One turn moves each row of this set onto another row. After a few examples, where does it send each row asked below?
P: [ 10.1 -16.1  -2.2   9.6  10.1  22.8 -15.4  -6.4 -18.7   6.2  -8.3 -19.7
 -14.8   5.3  -6.5  11.8 -23.0 -18.2  19.4  -0.1   1.1   8.1  14.0  12.8
  25.9  -9.6   6.9   3.4  11.4  -2.9   6.3 -20.6  27.1 -14.9 -20.5  32.5
  21.3 -12.9 -19.9  -6.8 -12.2  24.4 -25.7  -3.8  -9.0 -30.7  -3.3 -16.7
  -6.5 -18.9  10.1   5.3  19.5  -2.4  52.4  19.7  -4.8  -9.0   0.5  10.2
  16.7   1.3]
K: [  0.1  15.2  -0.3   4.0 -14.5   9.8  -5.4 -28.6   4.3  -3.1   0.0 -22.5
   8.6  29.3  -2.0  -7.9  -2.7 -26.4 -12.9   0.0   2.6 -19.2   9.8  16.3
   8.4  37.1   9.8   2.8 -12.7  -1.5  -6.9 -16.6 -18.4  34.5 -12.7  11.1
   1.7  -0.4  -0.8   0.9 -26.0  16.0  -2.4   2.4 -27.6  17.1  -0.5 -18.8
 -15.2  17.7   9.8  -7.8  -1.8   0.4  17.0  21.6  -1.9  13.1  11.3 -16.3
  -5.4  14.9]
Z: [ -6.0  -1.8   8.3  11.9  19.7  18.4  -9.4  -7.6  -0.9  10.2  -5.9 -11.3
 -19.0   2.8  -8.1  11.2  -8.5  -9.9  27.4  -1.9   0.6 -11.5 -14.9  13.0
  29.8  16.5   6.5   2.6  38.0  -2.2   8.4 -20.6  10.3  13.3 -16.3  22.7
  -5.6  -3.0  -5.5 -25.3 -15.0   8.4 -11.5  -8.8 -14.1 -29.0 -22.7  -5.7
 -23.9   4.8  -0.2   4.9  -9.1 -27.3  35.7  12.7  -5.6 -11.2  -3.9  -5.2
   3.9 -12.8]
J: [ -7.5  16.2 -26.1  17.6  17.3  18.0  15.4 -24.6 -19.0  -7.1 -18.9 -10.0
  19.5  16.7  -9.1  -0.4 -25.0 -12.4  10.5   1.4   5.7 -20.8  -2.4  43.6
  16.3 -13.9   3.3  23.7  -3.6 -10.2  -5.9 -39.2   7.0  -4.6 -15.8  24.6
 -11.5  -3.2  13.1 -13.1   1.2 -15.2  -9.6   6.6   1.6 -34.5  20.3  -4.7
 -20.9 -18.9 -27.2  30.3  36.5  -1.7  17.0   7.6  -2.1  13.4  17.8  49.0
  -3.8  13.2]
H: [ -8.4  19.9 -32.2  11.7  14.8  14.2   7.6 -14.1 -28.0  -7.9 -23.6 -17.2
   8.1  16.3 -13.3   2.7 -19.2 -14.3  11.4   2.5  -6.8 -18.5  -1.7  29.3
  23.2 -10.5   3.9  19.2  -3.3  -0.5  -9.0 -21.3  13.4   0.4 -14.9  26.0
  -4.2   3.4   3.1 -18.7  16.4  -3.1 -15.1  21.1  -2.8 -29.7  19.2 -11.1
 -29.9 -18.4 -23.2  40.2  44.9  -9.4  29.0  12.2  -1.7   7.9  15.4  52.5
   2.9   6.1]
T: [-19.9  13.3 -25.9  24.3  24.2  23.9   6.0 -14.0 -33.5  -7.6 -16.8 -23.6
  12.6  24.5  -8.0   9.2 -28.2 -13.0   4.1  -2.2   4.8 -16.7  -0.9  39.4
  18.0 -10.0   3.1  19.5  -6.9  -1.1   2.9 -27.4   9.4  16.3 -18.6  20.3
  -9.2   0.8  21.7   0.1  -4.1 -10.5  -8.4  12.3   0.2 -33.9   4.5 -15.4
 -29.9  -6.9 -25.3  32.7  44.4   2.4  23.7   4.4 -10.6  12.6   7.8  55.2
   4.6  15.7]
E: [ -7.2  13.6  -6.3  -2.2 -15.9   9.7  -8.9 -19.0   8.5  -6.6  13.1 -19.7
  12.7  26.8   0.4 -13.3  -6.1 -18.0 -12.4   7.3   5.2 -26.8  11.1  14.6
   0.8  29.2   3.0   3.8  -5.8   3.0  -8.8 -20.0 -17.7  34.2 -19.4  10.3
  -1.0  -8.1  -3.1  15.5 -18.5   9.2   4.2   3.9 -19.6  12.4   5.3 -12.9
 -19.8  11.4   9.5  -2.7  -1.1  -6.3  14.5  25.6  -0.3  26.8  13.3 -21.3
   4.2   3.9]
N: [  2.3  20.0 -11.6   3.2   9.2  31.2   2.4 -18.9   9.3   2.3 -18.0  -7.6
  19.6  21.0 -13.2  -3.3 -20.6 -24.2   2.5  -2.8  18.2 -20.7   5.8  12.7
  -7.1  41.2  13.5  15.4  -3.6   3.2 -14.9 -14.5  -7.8  22.3   1.2   6.9
  -5.9 -21.9 -24.8   4.8 -19.3  24.0  10.7 -22.3 -23.8   5.4 -20.7  -8.3
   3.7   2.4  19.4  -9.9   2.5  -2.3  13.5  31.0 -13.3  -8.6  13.9  -7.5
 -15.2  11.3]
Y: [ 14.6  20.1   0.5   6.9  26.4   1.9   4.5 -10.2   1.5   0.2   1.3 -18.2
  23.6   8.7 -24.4 -14.5 -32.7 -27.6  15.6   0.1   2.9 -18.1  21.1  36.4
  11.3 -32.9  -6.7  13.7  -2.2  -1.2   7.4 -31.0  -9.5  -2.2 -17.6  10.7
 -11.8  -9.8  13.5  -5.2  18.5  -5.0   0.9   4.2 -11.1 -32.1  -1.3 -14.3
 -32.1 -19.3 -26.7   6.5  36.0   6.7   9.1   7.7 -10.5  -3.7  -0.9  53.8
  10.6  18.9]
W: [  0.8  18.1  -3.8  10.1  31.6   5.3   2.7  -0.7 -12.1   9.4  -9.1 -26.0
  22.7  13.7 -26.7  -1.6 -45.9 -27.8  11.3 -16.8   0.0  -9.6  18.2  33.1
   9.5 -32.4  -1.3   9.5  -8.3  11.2  10.0 -18.0  -1.1   6.1  -6.8  11.5
  -9.6  -9.6   9.7   3.3  12.6  -1.7  -1.6   0.9  -3.2 -30.5  -7.1 -15.5
 -27.7 -11.7 -14.6   8.1  33.9  11.6   8.4  11.6 -13.3  -4.8 -11.7  61.7
  13.3   5.3]
X: [  3.8  12.5  -2.6   2.1  -7.0   9.5  -4.6 -16.9   0.4  -5.0   6.2 -30.9
   4.9  26.5  -4.1 -15.3  -5.5 -12.1  -7.8   3.6  -4.3 -22.3   7.2   7.5
  -2.3  34.5   2.6   7.4  10.7   8.1 -16.5  -0.1 -24.6  31.6 -19.5   3.6
  10.8  -1.8  -2.5  -3.2 -20.9  21.4   2.7   7.9 -29.2  13.2  -5.1 -17.3
 -23.6  14.8   5.6  -4.8  -2.0 -15.6  11.6  21.0  -2.6  14.5   9.6 -17.4
   9.2   8.2]
F: [ 11.8  22.7  -9.5   2.8  22.5   9.0   3.1   1.6  -5.2  -4.7  -2.9 -20.5
  13.5   4.9 -23.7  -9.7 -31.8 -30.0  25.4  -4.0 -12.3 -18.4  14.6  25.5
  12.5 -30.1  -3.9   9.2  -1.9   7.8  -1.1 -13.7  -3.5  -5.0 -17.4   5.4
  -3.6 -11.7  -0.1  -7.6  30.4   8.4  -3.9  14.2  -8.1 -29.2 -10.0 -21.8
 -35.5 -19.2 -19.9  14.0  45.5   3.1  22.8  11.3  -5.9  -9.1  -2.3  59.4
  11.6  15.4]
G: [  3.2  16.8   0.1   1.6  -7.3  11.5  -7.2 -28.1   6.4   0.1  14.0 -27.6
   3.3  32.3  10.6 -11.5 -21.3 -37.5  -6.2  -4.2  -3.0 -10.4   4.6   8.8
  -2.3  23.0   1.7  -0.2  -7.5  -1.7  -4.9  -8.1  -6.1  43.0 -12.3  -4.1
   9.9  -4.8  -1.3  12.0 -26.6  12.7   7.2   9.3 -23.1   2.5  -5.3 -16.0
 -18.8  19.7   2.3  -4.7   2.2  -1.0   6.3  22.9  -2.5  25.7   8.5 -15.7
   7.4   1.8]
A: [ -2.7  15.7 -17.2  -4.9   1.7  30.4  -2.2 -14.4  12.3  -2.7  -2.2 -10.2
  29.0  15.2  -8.9  -7.9 -18.6 -22.7   7.0   0.1  23.7 -28.4   2.3   7.2
 -13.3  26.5  11.0  12.2  -4.7   5.4 -17.8 -15.7  -4.4  19.8  -3.5   3.4
  -4.9 -32.0 -27.2  12.0 -21.5  16.6  19.5 -21.3 -12.5   0.4 -16.0  -6.4
   2.3  -1.3  17.8  -4.3   5.1  -5.1   8.6  34.0 -16.4   5.6  20.4  -6.8
 -10.4  -0.5]
L: [  2.6  -6.8   9.4  11.4   9.5  21.4   2.7 -13.7  -3.6   7.0   9.8 -24.0
 -11.9  -5.4  -8.1   8.3  -5.1 -24.1  31.0  -7.3   1.4 -13.4 -13.7   3.9
  32.4   1.2   9.7  -0.5  28.2   0.5   4.2 -14.8  13.5  11.1 -24.4  15.3
   3.9  -9.4  -7.2 -31.4 -25.2   9.5 -10.1  -9.8 -12.1 -28.0 -31.3 -19.3
 -17.9   4.7   4.2   5.9  -9.1 -13.6  26.8   3.6  -7.6 -14.0  -9.8   1.6
  -5.6 -11.2]
S: [ 11.9  25.7  -1.7  -2.6  19.5   6.5  10.0 -10.2  -1.2   8.6   2.4 -19.9
  20.0   3.5 -28.5  -6.5 -35.1 -34.7  16.3 -11.6  -7.6 -14.1  28.4  36.1
  19.9 -18.5  -1.0   7.2  -4.6   3.6  13.6 -31.5  -7.9  -3.2  -6.2  10.6
  -9.1  -8.2   9.2  -7.8  22.6  -2.3 -13.3  10.9  -9.7 -31.1  -1.2 -14.4
 -30.9 -16.7 -20.6   8.9  38.3   3.0  16.7  14.4  -7.3 -11.2 -12.0  53.9
   3.0  24.7]
R: [  3.9  15.1 -20.7   2.0   8.1  25.4   1.5 -14.9   0.1  -0.9 -17.1 -15.6
  20.0  19.0  -4.8  -3.2 -19.0 -13.2   9.2  -4.6   9.1 -26.2  -7.9   3.1
 -13.0  30.0  14.7  17.8   7.7   9.6 -31.3  -1.4  -6.5  16.2   0.4   0.0
  10.2 -21.6 -29.2  -5.2 -23.7  25.6  17.7 -12.6 -21.1  -1.6 -18.0  -5.8
   0.2   6.4  14.2  -1.0  -4.1 -10.4   7.5  30.3  -9.8  -3.8  19.0  -8.6
  -7.5   1.1]
B: [ 16.6  -7.6   0.3   7.5  19.9  26.4 -19.1  -0.1 -27.3   2.7   0.0 -29.4
 -16.0  12.9 -13.2  13.1  -6.1 -28.2  19.9  14.9   7.3  -1.4  18.3  19.5
  33.2  -7.1   0.4   6.2   7.0  -5.9   9.8 -18.3  23.1   3.3 -29.7  25.0
  17.8 -15.1  -9.2  -9.1 -13.5  24.2 -13.7  -2.4 -11.6 -30.5 -11.3 -22.4
 -21.4 -22.7   2.4  10.8  19.0  -9.9  57.0  12.7  -7.1 -14.2  11.9   4.9
  17.2   8.9]
C: [ -8.2  23.4 -28.0   9.9  18.7  21.9  10.7 -23.1 -25.3  -2.2 -16.9  -9.6
  18.5  14.0  -9.9  11.8 -21.5 -22.5  11.8  -1.1   0.3 -19.5   2.1  41.6
  29.2  -0.8   8.8  18.0  -7.5  -9.2   1.7 -40.3  11.5   2.4  -4.9  23.6
  -8.0  -3.8   9.7 -14.1   8.5  -8.6 -13.5  15.1  -2.7 -38.7  11.4  -8.3
 -23.2 -17.5 -27.4  36.6  41.6  -4.6  27.3  11.5  -5.5   0.7   8.3  48.5
 -11.7  27.7]
D: [  1.3  19.9 -18.7   5.3  14.9  37.3   1.9 -22.3   1.9   6.5  -8.5 -13.4
  12.0  28.1  -3.0  -9.7 -33.2 -29.2   2.5  -2.0  18.6 -13.2   1.6   4.4
 -14.5  38.8   4.6  15.4   1.2  -1.6 -11.4  -6.3   8.7  35.4   2.0  -0.4
   2.8 -19.4 -24.2   9.0 -26.4  14.2  16.7 -15.8 -18.7  -6.5 -10.3   0.5
   4.7   5.7   8.9   1.3   7.7 -14.9   6.5  35.0 -19.1   9.2  18.6  -5.2
  -6.3  -9.9]

J moves to E
X moves to F
Now find these:
K moves to S
T moves to G
Z moves to B

